In the data rows, 128 means zero.
Here are some points, each followed by its number:
[133 170 164 163 118 130 123  98  91  54 151 150 164 140  76  83 128 150
 197 172 150 155 172 101 152  96 181 133] 0
[124 125 179  88 141  54 102  90 134 136  74 119 205  85 106 122  67 123
 200 120 241 144 133 160  66 159  72 229] 1
[118 112  97 127 143 172 114 140 151 164 140 132  79 142 168 128 143 122
  52 103  70 115 108 136 123 134 108 103] 2
[115 118 106 116 146 107 128 120 123 141 117 147 114 128 179 110 146 144
 140 113  90 127 100 128 122 131 132 118] 3
[116 111  40 169 150 238 147 145 123 159 182 137  24 194 206  97 187 153
  26 131   0  96  92  85 159  98 182  12] 4
[135 126 100 122 125 119 141 129 102 118 128 138 108 144 145 131 170 142
 138 150 104 122 104 110 157 127 169 106] 5
[131 121 166 105 115  78 120 134 138 147  90 100 182  95  99 156  99 114
 158 119 214 137 149 158  97 147  92 172] 6
[115 118 132 168 110 128 135 121 100 123 118 127 155 128  94 125 126 152
 140 160 122 125 162 114 119  96 193 101] 7
[126 107 131 131 103 140 119 141 127 148 121  92 137 124  97 139 135 130
 108 147 151 121 145 142 123 134 144 121] 8
[133 133 129 113 129 105 139 137 137 119 124 131 133 113 134 143 134 122
 145 115 137 137 122 143 138 145 112 123] 9
[114 102 119 139 138 137 142 135 135 162 119 115 134 121 149 145 103 131
 103 103  97 117 120 124  96 112 114 116] 10
[146 139 160 152 101 104 139 120  98  98 117 130 190 127  72 138 116 133
 183 163 178 135 172 103 124 118 167 140] 11
[115  94 107 116 141 151 124 164 164 179 121 108  94 128 174 145 114 109
  49  76  87 121 109 147 106 136  78 102] 12
[130 120 138 107 125 105 136 131 137 134 117 114 130 109 132 139 126 121
 144 113 139 130 114 152 133 141 111 135] 13
[118 133 104 135 146 173 125 131 136 126 155 149  79 146 155 113 151 135
  84 112  70 128 117 119 147 122 132  92] 14
[113 118 145  98 125  64 134 135 156 152  86 114 152  96 136 146  89 112
 142  92 172 138 126 174  97 144  95 159] 15
[141 138 134 116 121 106 148 145 138 112 135 141 122 116 137 152 134  99
 137 112 131 131 123 135 150 133 119 119] 16
[113 125 145 160 110 133 122 115 113 122 112 127 170 130  88 108 103 150
 149 151 138 133 165 121  99  95 172 126] 17
[125 140 180  97 123  54 133 116 142 117  92 125 199  89 106 140  74 107
 203 110 220 152 139 158  94 144  88 197] 18
[130 130 120 135 125 162 112 128 137 141 153 125 103 137 130 130 145 126
  93 132 112 120 129 129 138 133 120 119] 19
[106 127  57 176 157 244 124 124 108 130 196 149  33 193 187  73 186 181
  54 145   0 117 101  76 169  92 184  22] 20
[113 121  82 143 152 187 125 138 132 145 173 132  61 164 180 108 163 145
  71 121  36 121 105 114 147 119 142  62] 21
[111 104  53 159 148 191 144 131 106 162 154 131  65 174 190 110 167 154
  66 142   4 100  87  81 139  94 177  52] 22
[110 107  93 171 119 184 111 125  98 150 139 113 106 160 126 103 174 171
  93 166  71 113 148 107 123 114 194  60] 23
[146 132 141 150  94 105 131 115  88 103 109 128 167 135  80 131 140 133
 176 194 182 112 157  99 131 114 190 149] 24
[139 144 144 120 122 110 130 133 131 102 124 131 140 117 115 127 117 122
 149 121 149 141 134 142 137 135 116 143] 25
[137 135 110  62 132  83 138 142 160 129 122 133  85 108 163 144 164 107
 139 103 140 127  76 171 167 179 100 137] 26
[118 113 163 134 105  85 116 106  98 127  78 111 210 108  77 115  89 147
 189 167 204 130 162 121  77 106 161 173] 27
[116 114 124 115 128 123 122 135 135 146 112 117 126 125 136 130 122 130
 120 120 127 127 119 140 113 129 127 125] 28
[118  89  66 185 129 236 106 115  95 203 155 106  81 200 144 101 170 166
  33 179  40  81 135  77 101 106 190  64] 29
[134 115 161 109 114  74 118 128 138 142  84 112 176 103 109 156  94 107
 156 128 210 125 137 146  94 143  99 186] 30
[134 146 189 101 102  26 129  91 114  94  63 134 222  86  66 126  93 132
 255 157 255 153 160 146  97 135 150 204] 31
[135 132 109 129 131 154 133 140 131 113 157 134  86 140 141 126 155 123
 106 129  96 125 115 122 165 130 130 106] 32
[136 129 163 137 110 122 132 145 142 123 121 111 152 101  86 150  90 106
 126 112 165 139 158 144 122 119 107 145] 33
[111 107  90 131 138 163 138 157 153 157 143 135  71 137 174 130 135 130
  56  85  37 121 104 136 130 115 120  69] 34
[121 117 136 149 119 115 134 130 123 154 108 122 156 129 122 133  98 129
 126 131 141 121 147 126  87 111 136 132] 35
[135 149 133 131 136 134 137 130 128  97 148 146 116 127 134 123 139 126
 133 121 110 143 134 124 157 124 123 111] 36
[135 136 148 151 115 156 121 129 127 110 143 122 122 129  86 125 119 118
 119 143 147 132 154 126 142 118 136 130] 37
[122 132 115 132 156 141 132 119 127 126 139 155 116 136 168 118 131 137
 123 105  82 133 112 114 128 123 116 113] 38
[144 150 140 127 116 100 148 137 119  87 136 143 139 116 110 147 145 119
 168 139 152 135 137 128 166 126 154 128] 39
[132 132 102 119 140 138 146 151 146 136 151 128  88 130 164 147 140 109
  93 102  83 118  99 126 152 140 104  99] 40
[112 103  57 151 114 189 122 138 110 171 134 119  72 175 159 105 189 161
  70 171  46  92 111 101 134 110 208  57] 41
[125 129 145 108 133 104  96 107 133 141 104 126 151 117 120 112 113 132
 145 132 180 134 131 144  99 145 103 175] 42
[144 130 181 102 117  77 128 135 156 128  96 113 178  84  94 166  68  84
 151  97 218 141 142 159  99 143  54 198] 43
[133 134 174 124 100  77 128 124 120 104 106 114 190  97  74 144 113 123
 194 149 219 142 164 146 120 139 139 164] 44
[146 129 141  97 106  79 133 143 135 133 103 116 149 106 114 161 139 110
 158 131 190 127 129 150 133 155 117 153] 45
[143 110  95 101 130 122 151 154 148 160 132 111  92 128 170 163 143 107
  97 103 102 110  80 139 137 148  98 113] 46
[140 139 172 137 113 113 112 106 111 104 120 118 182 117  66 124 107 128
 171 164 208 133 166 117 121 132 133 177] 47
[118 129 149 112 130  82 145 130 138 126 107 133 166  96 127 142  94 123
 167 106 144 141 128 145 116 127 113 141] 48
[124 111 126 119 116 107 110 123 123 150 101 113 136 126 115 131 145 139
 135 159 169 120 129 135 116 143 149 142] 49
[142 150 151 119 132 121 111 102 124  97 135 140 138 132 101 110 127 131
 156 142 170 139 134 123 140 140 119 165] 50
[119 106  77 127 147 197 121 139 150 174 151 125  53 160 180 115 142 131
  42 108  38 101  95 117 125 123 111  93] 51
[138 129 163 111 111  67 159 153 143 112  95 122 177  91 108 172  83  99
 167 100 175 139 138 144 120 123 104 153] 52
[117 128  90 146 154 186 142 143 130 132 175 143  75 154 190 116 156 139
  84 102  15 129 107 112 153 117 123  55] 53
[128 146 106 100 163 140 141 136 149 114 159 150  82 132 184 123 147 125
 116  82  71 138  87 137 162 146  83 105] 54
[114 126 134 164 121 148 125 118 112 119 129 130 140 136  95 102 115 153
 128 153 108 129 160 113 118  87 184 105] 55
[118 113 112 145 126 159 123 145 129 151 142 102 114 135 129 142 134 134
  88 132  98 123 136 124 124 122 132  94] 56
[113 125 121  96 139  87 111 112 137 149  98 132 137 116 151 114 131 137
 153 124 145 137 104 156  97 146 119 154] 57
[146 151 140 114 128 130 109 111 127 102 146 137 134 125 108 121 133 126
 151 138 165 136 126 125 143 149 112 161] 58
[112 127 172 114 119  81  99 102 137 136  81 124 190  94  88 118  86 133
 180 129 211 145 160 158  77 140 116 182] 59
[131 143 151  96 121  75 133 132 143 102 114 133 143  96 122 133 111 112
 164 104 160 147 122 164 143 142 105 154] 60
[111 119 120 128 148 125 122 120 126 143 118 136 121 131 150 114 115 139
 117 115 110 126 119 128 102 120 120 130] 61
[132 133 131  98 136 110 151 160 160 115 131 131 111 102 144 155 118  96
 119  79 120 140 108 160 147 141  87 124] 62
[146 130 192 111  98  72 110 122 146 133  84  99 204  91  66 153  69  93
 168 136 255 132 171 159  86 150  87 216] 63
[147 109 129 154  83 140 133 142 102 134 105 101 137 148  70 140 144 124
 114 186 169 103 162 115 130 119 194 126] 64
[145 135 141 118 119  96 148 144 141 122 123 130 144 109 127 167 122 102
 141 114 157 126 127 137 136 139 102 144] 65
[120 149 135  65 160  54 142 131 167 111 123 161 118  80 192 140 126 111
 166  55 123 156  85 176 146 165  54 144] 66
[119 128 159 101 134  85 107 117 141 122 100 125 152 106 110 126  90 124
 156 118 187 144 133 152 103 135  98 183] 67
[113 143 115 134 168 134 160 130 123 104 150 161 115 127 180 116 120 134
 132  86  50 143 109 118 141 107 116  89] 68
[125 111 131 133 116 136 152 159 146 147 118 108 127 113 120 157  88 105
  87 107 114 116 135 137 118 105 116 119] 69
[147 140 138 140  99 144 120 124 109  97 141 118 127 142  81 122 157 132
 147 175 169 130 147 121 159 135 164 132] 70
[110 118 118 116 147 133 128 129 138 161 124 121 124 126 161 132 122 128
 111 103 107 128 113 138 103 131  94 124] 71
[141 143 191 119 100  48 145 124 126  95  91 123 211  74  67 164  89 108
 213 132 237 147 170 148 116 132 119 184] 72
[117 129  76 159 136 184 150 140 110 122 172 144  68 158 162 112 190 160
  95 138  12 126 116  99 176 106 187  25] 73
[125 132 152  69 152  50 154 141 166 119  93 139 149  80 171 156  81  92
 170  48 163 150  91 171 114 154  42 175] 74
[111 121 143 105 151 116 107 117 154 146 120 127 124 119 139 112  88 121
 123  95 149 140 113 152  98 137  75 172] 75
[130 113 106 148 122 178 131 137 126 146 148 115  92 152 125 129 148 130
  83 137  83 111 126 118 142 121 138  93] 76
[139 121 124 131 104  99 154 142 113 107 115 127 135 119 113 149 159 132
 151 154 136 124 137 123 155 123 181 106] 77
[129 129 136 155 109 134 129 127 109 107 131 132 142 132  95 122 141 144
 144 152 137 127 155 119 135 114 172 113] 78
[145 142 187 101 118  53 123 106 127 118  88 123 222  90  84 152  68 109
 208 137 249 137 148 132  85 140  87 227] 79
[133 160 167 126 126  94 116  93 114  81 126 154 175 110  92 105 119 139
 202 148 187 155 153 125 130 121 140 170] 80
[112 115 123 124 138 123 130 130 137 163 119 126 130 121 148 138 117 135
 114 101  98 125 119 140 105 120 115 110] 81
[123 129 138 124 120 133 110 119 128 127 125 124 140 131 115 120 119 132
 132 139 154 126 139 125 115 129 125 145] 82
[102 112 106 117 144 137 110 108 133 164 120 120 114 135 153 107 134 151
 123 128  98 129 106 131 104 128 132 122] 83
[132 118  99 141 134 158 141 145 128 147 148 128  91 150 152 136 148 125
  80 125  78 113 114 113 143 121 138  87] 84
[137 117 126 107 101 103 126 131 133 143 107 106 134 127 113 135 140 122
 144 149 171 115 114 145 129 146 143 151] 85
[138 141 160 139 116 115  94  88  99 109 120 127 177 135  68 111 137 151
 181 194 214 133 163 109 116 133 162 178] 86
[143 115 131 127 113  96 183 171 145 134 119 124 141 112 138 182 107  93
 130  89 119 123 120 140 133 121 117 107] 87
[116 116 113 168 140 157 148 146 125 136 139 142 117 142 151 130 105 134
  88 106  61 124 139 103 113  90 136  87] 88
[148 126 165 122 113  72 169 143 142 121 108 123 167  87 103 173  86  93
 163  95 173 135 140 149 123 127 103 151] 89
[138 163 174 128 139  86 114  90 101  75 122 156 184 116 106 106 120 137
 218 146 198 154 152 116 126 132 122 181] 90
[136 116  58 122 151 198 145 162 144 153 181 126  23 157 197 139 174 115
  24  98   9 100  64 121 177 137 103  63] 91
[137 124 158 101 108  71 136 141 151 140  99 102 159  92 104 162  93  92
 159 116 197 131 127 167 115 146  97 168] 92
[113 110  55 155 153 190 144 123 104 162 155 137  73 173 199  99 170 166
  72 144   2  99  90  81 126  98 176  50] 93
[135 141 178 159 105 112 123 116 111 123 112 121 207 110  61 139  88 123
 164 150 198 130 186 118  95 110 138 166] 94
[118 117 117 115 141 124 111 113 128 161 117 126 124 133 148 118 119 132
 118 133 133 121 107 125 102 133 116 150] 95
[143 115 134 159  77 146 118 140 117 142 117  91 151 137  57 148 128 126
 116 185 177 105 168 115 121 121 182 127] 96
[127 116 109 124 132 158 113 132 132 152 136 114  96 135 139 128 141 131
  87 133 108 120 114 126 131 134 117 118] 97
[127  99  47 156 123 229 125 157 125 193 165 103  38 184 164 123 194 139
   6 147  17  83  99 103 146 127 166  39] 98
[134 136 112 125 139 162 118 130 132 114 162 137  81 148 143 116 163 128
 104 137  96 124 115 120 170 135 128 110] 99
[125 135 190  90 112  34 108 105 138 118  65 122 212  78  77 138  74 119
 211 132 255 150 154 161  84 146 106 226] 100
[118 140  95 167 155 196 107  93 100 128 171 153  95 170 148  76 158 174
 101 156  47 120 127  84 133 106 169  92] 101
Which five points above are nearest to each new point, looking only along the 6 directions in which the numbered points spread most? Their numbers follow each, nearest first.
[136 128 136 143 111 160 118 134 126 123 144 115 130 137 101 129 134 127
 118 140 132 129 145 118 136 126 133 123] --> 37 8 82 19 78
[124  97  49 156 127 229 123 149 114 168 171 102  28 188 157 116 203 151
  24 159  11  93  97  99 165 123 177  33] --> 98 4 22 41 20
[123 145 175 131 120 107  96  92 116 115 108 130 197 120  80 109  99 144
 181 156 205 146 171 123  91 126 130 187] --> 47 59 94 27 86
[121 130 110 124 154 159 120 126 128 119 156 140  86 143 156 106 151 144
 103 114  74 131 106 125 149 127 120  97] --> 14 99 38 32 84
[146 147 162 141 109 127  95  86  93  99 120 127 177 139  52 100 134 146
 174 197 214 129 169 106 118 134 169 184] --> 86 47 24 11 80
[121 144 133 129 150 130 147 128 130  88 150 146 122 122 147 120 118 133
 145 100  94 149 118 125 154 115 108 114] --> 36 38 68 16 9
[139 139 141 167 108 158 130 121  96  89 143 135 135 153  80 113 145 146
 135 173 126 127 168  99 158 103 181 115] --> 78 55 70 7 37
[128 122 106 180 110 188 128 124  99 122 152 124 109 159 101 109 154 154
  99 173  77 109 150  94 142  93 202  78] --> 23 55 76 101 7
[108 128 112 126 146 150 131 137 139 138 140 136 110 130 171 121 117 130
 102  96  72 137 110 132 118 120 106 103] --> 38 71 81 61 40
[116 130 144 156 118 131 126 112 105 127 121 126 178 127  95 119 114 155
 157 154 142 131 164 110 102 106 166 125] --> 17 7 55 78 35
[111 100 106 120 137 153 121 157 162 180 130 104  89 125 171 143 115 108
  54  77  86 122 108 155 104 139  70 102] --> 12 2 46 71 34
[120 127 157 123 108  79 118 115 125 115  86 125 162 109  88 122 112 130
 175 149 194 137 152 154 112 128 155 161] --> 44 47 27 59 11
[134 128 108 175 120 188 115 105  85 121 155 127 117 173 109 103 161 160
 114 185  94 114 149  72 137 104 187  98] --> 23 101 55 78 7
[138 132 158 144 107  99 132 119 104 121 106 119 186 122  80 138 115 130
 168 160 187 126 163 114 117 122 151 150] --> 11 47 94 44 24
[121 128 113 125 142 142 146 147 147 138 150 137  93 126 167 141 137 117
  97  89  77 131 109 139 142 135 101  93] --> 40 54 38 46 84
[127 133  75 164 146 187 152 132 100 115 171 148  78 172 160 115 179 155
  92 145  19 121 115  85 168 101 185  47] --> 73 22 93 21 53
[145 131 141  68 138  78 140 158 174 141 118 116 118  94 150 173 105  74
 126  64 170 135  87 175 136 176  26 177] --> 74 62 66 15 26
[116 117  83 160 141 212 114 130 114 149 171 126  72 172 152 110 165 149
  59 146  49 113 121  92 140 114 155  74] --> 21 101 22 76 41
[134 143 146 118 139 120 118 119 134 114 139 142 130 118 133 131 123 119
 137 115 143 139 130 130 130 138  99 155] --> 25 58 9 13 82
[127 124 125 136 132 143 133 137 131 127 136 127 110 131 130 133 127 123
 107 122 116 128 127 127 136 125 123 117] --> 19 56 97 28 36
[140 132 123 163 106 160 123 124 100 101 146 139 120 147  96 123 164 146
 127 169 120 120 156 100 160 110 181 102] --> 78 70 55 7 37
[130 120 102 144 125 169 119 125 117 146 142 122 100 160 135 110 160 145
 104 158  96 113 123 106 130 124 163 101] --> 76 23 56 84 19
[137 132 137 136 117 135 130 139 123 115 132 123 137 126 104 141 131 122
 125 138 143 119 143 119 143 130 132 131] --> 37 82 8 25 78
[122 123 138 109 130  52 162 133 124 119  87 137 165  99 151 152 111 121
 179 108 148 140 119 134 121 124 121 138] --> 48 60 52 13 65
[125 151 159 132 120  92 122 118 119  90 120 147 172 108  99 126 115 136
 183 138 172 154 157 131 130 119 142 147] --> 80 11 90 50 25
[120 135 176  92 125  53 128 111 142 120  82 125 187  87 106 129  79 118
 202 120 217 149 135 163  93 138 101 202] --> 18 79 59 1 100
[139 138 137 123 121 131 107 122 132 130 125 122 126 137 102 128 134 117
 126 143 172 123 139 130 129 143 126 149] --> 82 58 85 8 49
[128 128 155 136 117 115 125 137 141 128 113 120 155 107  97 147  96 115
 129 121 163 130 149 141 118 127 111 145] --> 33 25 65 82 35
[137 136 153 101 108  76 139 136 147 118 109 127 151 103 105 155 133 106
 163 126 194 139 139 152 137 152 116 152] --> 45 60 65 92 25
[121 128 173  92 115  39 129 124 144 126  75 112 192  83 105 145  83 114
 198 121 226 147 135 166  96 143 103 190] --> 18 79 6 30 100
[169 168 213  90 124  54 157 149 169  68 124 133 177  65  89 191  61  42
 184  68 239 160 146 170 154 158  20 218] --> 43 18 72 89 52
[122 114  91 141 116 185 107 129 126 154 147 109  79 153 126 114 173 148
  81 159  86 109 122 122 136 130 171  87] --> 76 23 84 56 97
[133 136 161  71 114   9 150 126 139 103  76 130 187  79 123 148 110 114
 232 121 221 146 114 168 127 155 121 186] --> 18 72 100 79 92
[112 131 158 135 108 111  81  78  91 125  86 117 188 129  63  78 119 173
 187 193 211 137 169 123  89 119 185 177] --> 86 27 47 24 11
[139 128 103 121 142 136 149 149 135 129 146 142  94 133 167 150 144 112
  99 104  77 117  97 120 156 136 106 103] --> 40 32 54 84 46
[151 150 148 134 109 119 146 131 112  76 138 135 135 122  91 132 138 122
 166 149 152 134 142 120 171 123 148 135] --> 39 70 78 25 77
[138 146 133 141 128 145 143 136 127  98 151 135 120 133 114 128 123 120
 124 126 117 132 132 117 157 113 129 120] --> 36 37 16 32 19
[114 106  87 160 130 198 100 112 100 160 136 114  96 182 132  79 149 169
  74 177  73 107 126  95 102 107 184  95] --> 23 101 29 41 76
[129 130 130 104 134 104 149 156 161 140 134 128 113 103 160 163 125  99
 114  79 111 132 109 158 145 143  82 116] --> 62 46 16 87 9
[135 128 153 156 116 130 138 119 107 124 118 116 172 120  82 136  93 130
 145 146 156 128 162 109 109 105 140 143] --> 17 35 11 94 82
[137 112 102 101 130 119 143 157 147 154 122 114 102 130 164 149 134 108
 101 101 109 112  94 146 132 150  96 122] --> 46 40 71 62 81
[139 132 145  99 111  75 138 143 138 112 106 119 142 101 109 160 131 106
 159 123 190 139 128 155 141 152 119 149] --> 45 60 65 92 25
[115 133  57 178 160 246 118 117 105 119 211 152  31 196 176  71 189 180
  54 151   0 115 107  74 172  92 190  28] --> 20 4 73 22 93
[143 150 156 101 139  88 133 118 138 112 119 149 163 102 132 142 111 106
 169 108 173 140 128 134 123 144  82 176] --> 60 67 48 25 65
[124 130  92 154 152 194 151 143 128 116 177 143  66 158 167 109 138 133
  67 101  14 128 113 117 155  99 135  61] --> 53 21 14 34 73
[120 123  93 122 145 169 125 137 139 128 158 134  70 149 165 107 164 141
  92 115  62 125  98 132 152 133 127  88] --> 14 84 21 99 32
[127 115 102 136 133 161 136 149 137 144 142 121  91 143 152 130 141 121
  82 117  76 116 115 128 137 124 129  89] --> 84 76 56 14 40
[134 143 162  84 137  86 130 136 170 121 129 130 140  90 127 161 113  98
 153  81 181 145 119 173 139 162  53 168] --> 60 92 74 65 15
[133 114 114 135 118 145 115 127 117 148 120 115 130 145 115 125 145 132
 110 159 143 105 131 114 116 131 149 134] --> 8 49 82 28 19
[127 128 135  99 150 117  96 107 157 160 124 135 134 123 149 125 112 115
 125 109 159 127 111 144  92 161  68 182] --> 75 42 57 95 67
[107 136 112 130 152 126 156 138 137 105 140 162  96 120 184 116 125 134
 129  77  45 152 112 134 151 103 126  75] --> 68 38 54 40 14
[132 135 190  96 119  72 119 137 168 120 100 108 167  76  82 159  71  89
 148  92 232 153 154 182 108 157  51 197] --> 43 6 63 92 18
[109 110 104 148 133 156 142 142 131 143 136 132 106 145 163 120 130 142
  96 109  57 125 121 113 117  95 144  79] --> 88 84 14 56 76
[122 128 150 146 131 152  93 107 116 137 127 117 155 134  97 112 117 139
 120 143 156 133 162 127 103 131 115 150] --> 82 37 35 17 8
[125 125 125 129 136 121 118 115 114 131 114 134 137 138 132 117 119 132
 138 131 142 120 124 117 110 128 128 144] --> 82 28 95 61 35
[144 127 154 126  81  74 153 150 118 105  88 122 171 108  83 160 124 108
 173 154 205 121 163 131 134 122 164 147] --> 44 11 45 24 47
[118 123 130 118 148 120 129 136 153 142 121 135 117 114 157 135 113 121
 108  83 112 143 119 146 119 136  88 122] --> 71 81 62 61 28
[155 140 137 134  88 141 120 134 116 103 137 110 115 136  65 133 158 120
 131 175 175 119 145 124 164 136 170 133] --> 70 64 37 78 96
[154 167 205  75 116  53 146 164 187  68 124 128 165  58  89 188  70  49
 173  59 242 168 142 194 157 163  17 199] --> 43 18 74 92 89
[120 123 117 114 126 122 158 156 155 129 123 134 106 114 154 144 126 114
 112  83  86 130 113 152 143 121 118  91] --> 40 62 46 81 87
[128 113  93 136 115 182 118 134 121 151 143 116  83 159 136 113 169 140
  82 157  93 106 122 117 137 134 163  91] --> 76 84 56 23 97
[132 138 183 109 110  16 134  98  98  98  62 132 236  87  80 138  89 143
 251 158 247 142 152 130  93 126 145 208] --> 31 100 72 79 44
[108 132 129 167 124 150 122 115 110 123 131 143 143 137 112  99 137 157
 133 148  99 134 158 117 115  99 180  93] --> 55 7 78 17 37
[130 108 141 113 123  93 143 143 147 151  96 115 154 106 129 149  86 102
 124 101 158 130 129 147  95 125  99 154] --> 15 48 13 65 92
[112 105  85 128 157 184 116 132 151 171 153 116  56 161 185 106 138 137
  47  98  43 115  91 129 122 125 106  93] --> 51 2 34 21 53
[129 139 169 118 133  78 109 100 121 128  95 131 193 103 102 126  83 131
 178 130 202 145 144 127  83 132 102 194] --> 59 67 18 30 6
[141 140 166 152 104 105 139 123  99  94 115 120 203 111  63 143 103 132
 181 159 183 131 177 110 122 108 161 150] --> 11 94 47 44 24
[117 127 142  98 152 118  93 108 143 148 120 122 133 117 137 119 101 127
 127 114 165 136 116 146  96 154  72 181] --> 75 42 67 57 95
[130 111 112 101 123 115 150 156 158 149 121 108  88 116 149 148 118 101
  95  94 106 122  97 164 140 142 105 115] --> 46 62 40 71 81
[149 134 130 138 109 114 149 139 109  99 122 129 134 129 103 142 145 124
 144 154 145 118 142 115 158 122 170 116] --> 77 78 39 70 37
[115 121 109 130 150 144 140 133 136 142 137 135  96 131 168 114 124 133
  98 102  69 130 110 136 128 118 118  97] --> 38 14 40 84 81
[110 120 137 138 116 103 150 132 124 116 104 126 143 116 121 121  97 137
 146 118 117 139 138 140 115  99 150 114] --> 35 48 28 9 25
[125 138 154 104 138 110 110 123 155 134 120 137 140 102 128 134  93 107
 127  95 167 140 131 155 107 147  71 171] --> 75 67 42 15 60
[127 124 112 192 133 210 117 115 102 156 160 125 133 166 115 112 117 154
  78 158  73 111 161  80  95  93 163  91] --> 23 55 101 76 88
[138 143 145 145 126 124 144 136 128 112 147 136 157 121 118 152 118 116
 140 118 136 134 148 122 135 125 118 124] --> 25 16 9 37 36
[132 128 163  54 136  12 146 127 164 134  81 132 177  69 150 167  94  87
 201  80 215 139  94 180 102 173  52 206] --> 74 18 15 43 92
[134 138 118 129 142 116 159 128 121 118 142 146 126 127 149 146 131 124
 139 127 101 126 111 110 148 117 132 115] --> 36 16 38 9 5
[109 113  99 158 147 151 150 132 118 147 140 138 114 144 161 119 121 147
 108 114  52 124 113 106 114  94 151  78] --> 88 84 38 14 56
[128 136 130 101 140  92 105 113 131 129 115 140 137 119 146 120 145 132
 156 130 158 131 112 145 122 158 112 155] --> 57 13 42 9 25
[118 134 173 112 125  87 111 103 131 133  91 124 194 100  91 119  74 128
 180 131 207 145 151 144  80 124 109 196] --> 59 67 30 18 6
[131 146 177  86 143  49 140 125 142 104  93 136 188  77 128 150  80 102
 196  84 205 160 127 155 109 145  53 197] --> 18 43 74 67 52
[124 130 167 121 129  80 117 101 120 132  95 118 201 102  96 127  78 132
 175 135 200 137 148 136  82 127 108 188] --> 59 67 30 6 18
[142 142 102 126 140 166 123 122 121 111 163 142  74 155 143 116 172 129
 110 135  92 122 104 118 175 141 132 112] --> 99 32 14 19 84
[158 157 204  74 115  53 148 167 192  74 135 116 152  57  94 194  80  47
 168  55 234 164 134 198 171 170  10 192] --> 43 74 92 89 52
[119 138  81 165 139 181 145 131 102 106 166 149  73 163 153  98 179 157
  95 145  25 122 118  99 170 102 190  44] --> 73 21 101 22 93
[135 108 117 143 110 142 113 135 119 147 119 101 116 144 113 119 131 136
 103 153 132 114 130 129 115 124 151 122] --> 8 56 19 28 97
[134 130 193 111 101  80 103 124 143 128  88  95 203  95  59 147  69  97
 175 130 255 142 167 160  85 148  87 216] --> 63 79 100 6 43
[120 124 127 107 146  93 167 154 151 129 114 140 121 101 176 150 110 107
 123  59  92 138 103 156 128 131  82 110] --> 62 87 71 81 46
[136 120  84 166 115 189 119 120  95 139 157 122  87 179 124 107 179 157
  88 191  82 102 129  88 152 113 199  83] --> 23 41 101 76 73
[120 128  95 135 149 168 125 127 129 136 154 145  84 146 167 115 156 138
  86 112  58 120 109 114 143 125 128  87] --> 14 84 21 53 2
[121 122 128 104 155 124 136 143 159 145 139 131 108 108 175 146 110 102
 105  62 102 134  98 155 126 147  52 124] --> 62 71 46 12 40
[113 129 124 118 145 142  89  98 130 141 123 145 116 144 139  97 132 143
 117 136 136 130 127 124 109 130 123 154] --> 95 61 83 82 28
[124 125 105 123 120 118 133 135 116 110 134 125  98 137 139 115 166 145
 147 147 103 130 108 132 160 126 171  96] --> 5 32 77 36 99
[107 110  94 163 129 207  91 112 110 167 148 114  98 170 126  87 156 167
  75 172  80 111 140 103 105 115 172  94] --> 23 101 29 76 41
[127 131 148 115 135  77 150 122 125 118  97 147 168 103 137 138 100 123
 170 108 151 134 129 134 106 125 111 152] --> 48 60 67 25 13
[127 124 171 147  74  80 112 109 100 131  62 101 226 111  31 131  99 141
 186 200 252 126 197 121  79 109 196 181] --> 27 94 44 86 47
[132 151 117 123 162 159 119 127 136 104 174 160  80 141 170 111 145 121
 103 102  77 139 106 120 162 136  86 121] --> 54 14 99 32 38
[129 114  53 122 168 210 133 144 137 157 190 132  13 173 220 115 188 133
  35  97   0 107  61 114 171 144 101  57] --> 91 51 21 53 4
[149 133 127 141  99 141 118 123 104 102 130 118 128 138  85 119 159 140
 142 180 158 118 146 115 155 130 173 135] --> 70 78 64 24 37
[123 112  84 139 122 161 121 116 107 151 134 123  97 158 142 105 173 159
 107 170  85 108 110 100 133 120 186  90] --> 23 41 5 76 84
[120 114  91 141 148 175 155 152 147 162 162 131  85 145 187 140 130 119
  67  87  23 111  97 123 126 117 103  69] --> 34 53 51 2 21
[137 140 107 100 157 132 133 128 149 119 158 150  79 131 177 125 156 120
 115  97  89 130  82 134 164 153  89 123] --> 54 40 32 99 38
[127 131 126 151 115 128 138 137 116 114 133 133 133 126 109 132 139 136
 131 142 114 131 148 126 140 110 169 100] --> 78 77 7 55 37
[104 115 157 151 104 129  88  98 104 145  98  98 198 129  65 101 101 158
 160 183 199 128 181 122  70 109 172 164] --> 27 94 86 17 47
[134 140 131 128 126 136 136 130 136 105 155 132 114 114 125 128 130 124
 134 120 114 136 123 133 160 128 120 112] --> 36 16 9 32 25
[135 145 173 152 102 108 135 121 113  92 107 125 179 108  58 126 104 128
 169 159 181 146 184 131 124 108 164 143] --> 11 94 47 44 24
[119 119 118 112 136 111 158 155 151 136 130 129 120 109 163 164 124 117
 116  83  94 133 105 141 135 131  93 102] --> 62 40 46 87 81
[150 143 159  82 152  79 128 121 157 124 121 139 148  99 149 154  93  91
 155  73 181 140 106 150 119 168  29 192] --> 74 60 15 67 75
[118 139 111 148 149 180 110 126 129 119 164 146  95 154 146  99 146 145
  93 125  79 133 129 110 143 119 133 101] --> 14 99 32 76 19
[122 118  55 123 162 200 132 147 147 162 182 138  26 164 213 123 175 124
  32 100   3 104  70 120 156 138 107  70] --> 91 51 21 53 34
[136 124 151 105 100  95 132 144 138 127  99 114 143 107  90 152 121 106
 148 133 190 133 141 154 134 140 124 162] --> 45 92 65 85 30
